In the data rows, zero lies at 4.5, halfway between 4 and 5.
Some points:
5 5 4 4 6 4 4 4 4 5 6 7 7 4 2 5 3 5 5 2 4 4 2 6 2 5 3 3 6 6 4 5 5 7 6 5 3 5 3 2 4 5 5 5 2 5 5 3 8 1 5 5 6
5 5 3 6 6 4 5 5 3 5 2 5 7 5 2 5 4 8 4 2 3 2 7 4 5 1 5 2 6 7 7 3 5 5 6 5 5 4 2 5 4 4 6 4 8 5 3 3 5 3 6 7 4
7 6 4 6 4 6 6 5 4 6 2 5 5 4 5 5 5 3 3 9 3 6 4 4 6 4 6 3 2 6 6 4 5 2 6 6 4 7 6 6 6 7 4 4 8 2 3 5 2 4 2 7 3
4 3 3 5 3 6 4 2 4 4 5 3 5 5 5 4 4 4 5 5 3 4 5 5 3 5 4 7 1 4 4 5 4 3 2 4 5 6 8 3 5 3 4 4 4 4 7 4 3 4 3 4 0
5 4 6 6 4 5 4 5 5 5 4 5 3 5 6 5 6 5 4 4 3 6 6 3 6 4 5 6 5 3 6 4 3 4 4 3 4 5 8 4 3 3 3 6 7 6 7 4 4 6 5 5 3
6 5 5 5 3 6 5 5 4 6 5 3 7 3 5 6 6 4 5 5 6 6 5 4 4 6 6 2 2 6 7 4 5 2 6 3 5 8 7 7 6 9 6 7 6 5 3 7 4 3 2 7 4
3 5 4 3 6 2 6 7 3 4 6 4 4 4 4 6 4 5 5 5 4 5 4 6 7 5 4 5 5 4 4 6 7 5 5 6 4 4 4 5 3 5 5 3 4 4 5 5 5 0 4 6 6
5 4 5 5 5 5 6 6 7 7 3 7 5 5 5 4 6 5 8 4 5 5 1 5 0 5 7 8 6 5 3 4 5 5 3 4 3 6 5 3 5 2 4 4 0 4 8 1 8 2 5 5 5
4 5 4 3 6 3 4 1 3 3 4 4 4 3 4 3 5 4 4 1 4 4 3 5 4 1 3 5 4 6 6 4 2 9 5 5 7 3 2 4 2 5 4 5 5 3 5 5 4 7 6 2 1
5 5 6 5 4 9 4 6 5 8 6 3 3 4 5 5 4 7 7 4 6 3 5 5 2 5 5 3 8 4 3 6 4 6 4 5 4 4 5 3 5 3 5 2 2 6 5 3 7 4 2 5 5
2 4 4 4 5 1 5 5 5 3 6 3 2 6 6 1 5 1 3 7 3 5 7 3 9 3 4 8 0 3 2 3 3 6 4 5 6 2 8 4 6 6 5 6 8 7 4 6 0 7 5 3 3
4 6 3 5 5 4 3 4 5 4 5 4 2 7 7 3 3 4 5 4 4 6 3 6 2 3 0 4 5 4 1 5 3 7 5 4 6 3 3 3 3 4 4 5 4 6 7 5 1 5 8 3 6
6 7 3 4 5 4 4 5 1 4 5 4 4 5 1 4 5 3 4 4 4 4 6 5 6 4 3 2 3 3 4 2 5 4 6 4 5 4 7 5 4 5 5 5 7 5 1 7 2 7 6 4 5
4 4 6 2 4 4 3 5 4 2 4 5 3 5 5 4 5 5 4 6 5 5 8 5 9 5 5 5 4 4 5 5 5 5 3 3 5 5 7 5 6 7 4 4 7 3 4 7 2 4 3 6 2
5 6 4 5 3 6 2 5 6 4 2 6 5 4 5 3 2 3 5 4 6 6 1 3 2 3 3 6 6 3 2 2 4 5 6 6 4 4 1 4 2 3 4 5 2 3 7 5 7 5 5 2 5
5 4 4 3 5 2 3 3 4 4 3 4 2 7 3 2 3 1 3 3 2 5 3 5 3 1 1 6 4 2 3 2 2 9 5 3 9 0 1 1 2 4 4 4 2 3 6 6 3 6 9 0 6
3 6 7 5 4 0 5 4 8 1 4 5 4 5 7 1 3 4 8 5 6 4 5 5 4 3 6 9 0 5 3 0 3 6 2 6 4 5 7 4 1 4 3 9 2 5 7 4 5 7 5 3 1
5 4 7 3 1 6 2 6 8 4 1 9 7 6 6 3 3 0 3 5 5 4 0 5 3 3 3 1 6 5 5 5 5 2 6 8 1 3 3 6 4 5 6 3 0 5 0 9 4 7 4 2 7
5 5 4 7 4 3 5 4 5 4 3 5 6 4 4 6 4 4 5 3 5 4 4 5 3 3 4 5 6 6 4 2 1 3 4 3 5 6 6 4 6 3 4 6 2 3 4 6 6 3 5 2 4
5 3 6 5 4 5 4 4 5 4 4 4 4 4 5 3 5 4 5 6 6 4 6 3 8 5 6 5 2 3 3 7 7 1 3 4 4 2 6 5 7 5 5 6 6 5 3 6 5 5 4 4 4
5 2 5 3 4 4 5 4 6 5 4 3 3 4 5 5 4 6 4 4 4 3 6 3 5 4 3 6 2 4 4 5 4 6 4 4 3 5 3 6 5 2 4 5 5 5 6 2 5 5 6 4 3
3 3 4 7 4 6 6 6 5 7 6 3 6 3 5 8 6 8 2 1 5 4 7 3 4 8 6 2 9 6 5 5 6 2 4 6 3 7 3 5 6 3 3 3 4 5 5 3 7 2 2 6 4
3 6 3 2 5 3 5 3 5 3 6 4 2 7 6 2 6 4 3 7 3 6 7 5 9 6 6 4 3 5 5 4 5 4 5 2 5 3 6 7 5 7 5 4 7 6 2 6 3 4 3 8 5
2 4 4 5 6 4 4 3 5 4 6 4 3 5 5 1 3 5 5 6 5 4 2 4 4 6 4 7 6 2 1 6 5 6 4 4 5 4 5 4 5 3 3 5 3 5 6 4 6 4 6 4 6
6 5 4 5 6 5 3 5 6 2 2 5 6 3 1 4 5 3 4 7 5 3 4 5 7 6 6 1 1 7 6 7 4 2 7 4 6 3 5 4 5 7 7 7 5 5 0 6 1 8 3 4 5
4 2 6 5 4 9 8 6 5 6 7 3 5 2 5 6 6 8 4 4 4 4 5 5 2 4 5 5 4 3 4 5 5 3 2 5 6 6 5 4 4 2 4 4 5 4 6 3 6 5 4 6 5
7 6 4 6 4 4 3 3 3 5 6 4 3 5 3 5 2 4 5 5 5 5 4 7 0 3 4 6 4 5 4 4 5 6 7 4 4 4 3 3 6 5 5 5 3 4 6 3 4 3 9 0 4
3 3 8 2 6 9 6 6 6 6 7 2 4 3 4 2 5 4 6 7 9 4 3 1 5 8 9 3 6 4 4 9 5 2 5 8 1 3 4 7 7 4 7 5 1 8 1 4 4 3 0 7 7
6 4 4 6 5 4 5 3 1 7 5 5 7 3 3 9 5 7 3 2 4 4 7 5 6 4 5 3 8 7 7 2 4 4 5 4 5 6 2 6 5 3 4 2 6 3 6 1 7 5 4 7 5
3 4 5 6 3 7 7 5 6 7 3 4 5 2 5 6 7 9 7 3 5 2 6 1 5 8 6 5 6 6 5 8 4 3 1 6 1 7 4 8 7 2 4 6 2 5 3 0 6 5 3 7 5
5 5 5 4 4 3 4 5 4 4 6 8 6 6 7 3 3 1 5 6 3 7 3 7 3 3 4 5 1 2 5 4 6 5 8 5 6 6 7 4 4 9 4 6 5 3 4 6 1 5 5 6 3
6 5 6 6 4 2 5 4 4 4 3 5 4 5 7 4 5 6 5 5 3 5 4 5 2 4 4 8 4 4 3 4 5 5 1 6 5 5 5 4 4 2 3 4 3 3 9 2 6 6 6 3 2
4 3 3 4 3 5 5 4 6 5 7 2 4 2 5 5 6 4 3 5 4 3 7 3 5 5 4 7 3 4 5 4 5 5 5 4 5 5 4 5 4 3 2 4 6 5 6 3 5 6 3 5 3
5 5 6 5 6 7 3 3 3 4 6 4 4 5 4 5 5 1 5 7 6 5 2 5 5 4 1 1 4 2 7 6 4 3 6 3 5 5 2 4 6 6 6 4 5 5 3 2 6 3 5 4 7
2 5 2 3 5 3 5 6 3 5 8 3 6 6 2 8 1 4 5 4 4 4 4 6 4 8 5 6 7 1 5 6 7 7 4 3 4 0 3 5 5 5 3 2 4 6 6 5 8 3 4 4 8
4 5 5 6 5 5 6 3 4 4 5 4 3 4 4 6 5 7 6 4 5 3 3 2 2 4 4 5 6 7 6 6 5 3 3 4 7 6 2 5 4 3 6 4 5 5 4 2 5 4 5 4 4
4 2 4 3 3 6 7 3 7 4 3 3 6 4 6 6 6 5 6 5 7 3 7 4 5 8 6 4 6 6 3 6 5 3 3 5 2 6 5 7 4 5 5 4 2 4 6 2 4 5 2 6 4
6 5 2 2 6 2 5 5 1 3 4 6 7 6 3 7 4 4 1 3 3 5 3 7 5 4 4 0 8 4 6 2 6 6 8 2 4 5 5 2 3 6 5 0 9 2 5 9 4 3 8 6 9
6 7 4 5 6 3 3 4 3 2 3 2 5 5 4 5 8 5 1 3 5 6 6 7 9 5 5 0 5 7 9 4 5 5 8 2 5 2 5 5 2 8 6 2 9 3 0 9 2 6 7 5 4
There is one direction along which these points spread out most. Take the direction at right angles to it along which they spread out most. Go by this last direction. How far along it is each point below, from 0 to 99? The average is 50, and the first point in the table lies past the average. One standard deviation of the points above along it is 16.
4 2 4 3 3 6 7 3 7 4 3 3 6 4 6 6 6 5 6 5 7 3 7 4 5 8 6 4 6 6 3 6 5 3 3 5 2 6 5 7 4 5 5 4 2 4 6 2 4 5 2 6 4 44
4 6 3 5 5 4 3 4 5 4 5 4 2 7 7 3 3 4 5 4 4 6 3 6 2 3 0 4 5 4 1 5 3 7 5 4 6 3 3 3 3 4 4 5 4 6 7 5 1 5 8 3 6 71
5 5 3 6 6 4 5 5 3 5 2 5 7 5 2 5 4 8 4 2 3 2 7 4 5 1 5 2 6 7 7 3 5 5 6 5 5 4 2 5 4 4 6 4 8 5 3 3 5 3 6 7 4 40
2 5 2 3 5 3 5 6 3 5 8 3 6 6 2 8 1 4 5 4 4 4 4 6 4 8 5 6 7 1 5 6 7 7 4 3 4 0 3 5 5 5 3 2 4 6 6 5 8 3 4 4 8 56
2 4 4 5 6 4 4 3 5 4 6 4 3 5 5 1 3 5 5 6 5 4 2 4 4 6 4 7 6 2 1 6 5 6 4 4 5 4 5 4 5 3 3 5 3 5 6 4 6 4 6 4 6 67
5 5 5 4 4 3 4 5 4 4 6 8 6 6 7 3 3 1 5 6 3 7 3 7 3 3 4 5 1 2 5 4 6 5 8 5 6 6 7 4 4 9 4 6 5 3 4 6 1 5 5 6 3 48
5 5 6 5 6 7 3 3 3 4 6 4 4 5 4 5 5 1 5 7 6 5 2 5 5 4 1 1 4 2 7 6 4 3 6 3 5 5 2 4 6 6 6 4 5 5 3 2 6 3 5 4 7 44
3 3 8 2 6 9 6 6 6 6 7 2 4 3 4 2 5 4 6 7 9 4 3 1 5 8 9 3 6 4 4 9 5 2 5 8 1 3 4 7 7 4 7 5 1 8 1 4 4 3 0 7 7 32
4 2 6 5 4 9 8 6 5 6 7 3 5 2 5 6 6 8 4 4 4 4 5 5 2 4 5 5 4 3 4 5 5 3 2 5 6 6 5 4 4 2 4 4 5 4 6 3 6 5 4 6 5 53
6 5 2 2 6 2 5 5 1 3 4 6 7 6 3 7 4 4 1 3 3 5 3 7 5 4 4 0 8 4 6 2 6 6 8 2 4 5 5 2 3 6 5 0 9 2 5 9 4 3 8 6 9 37
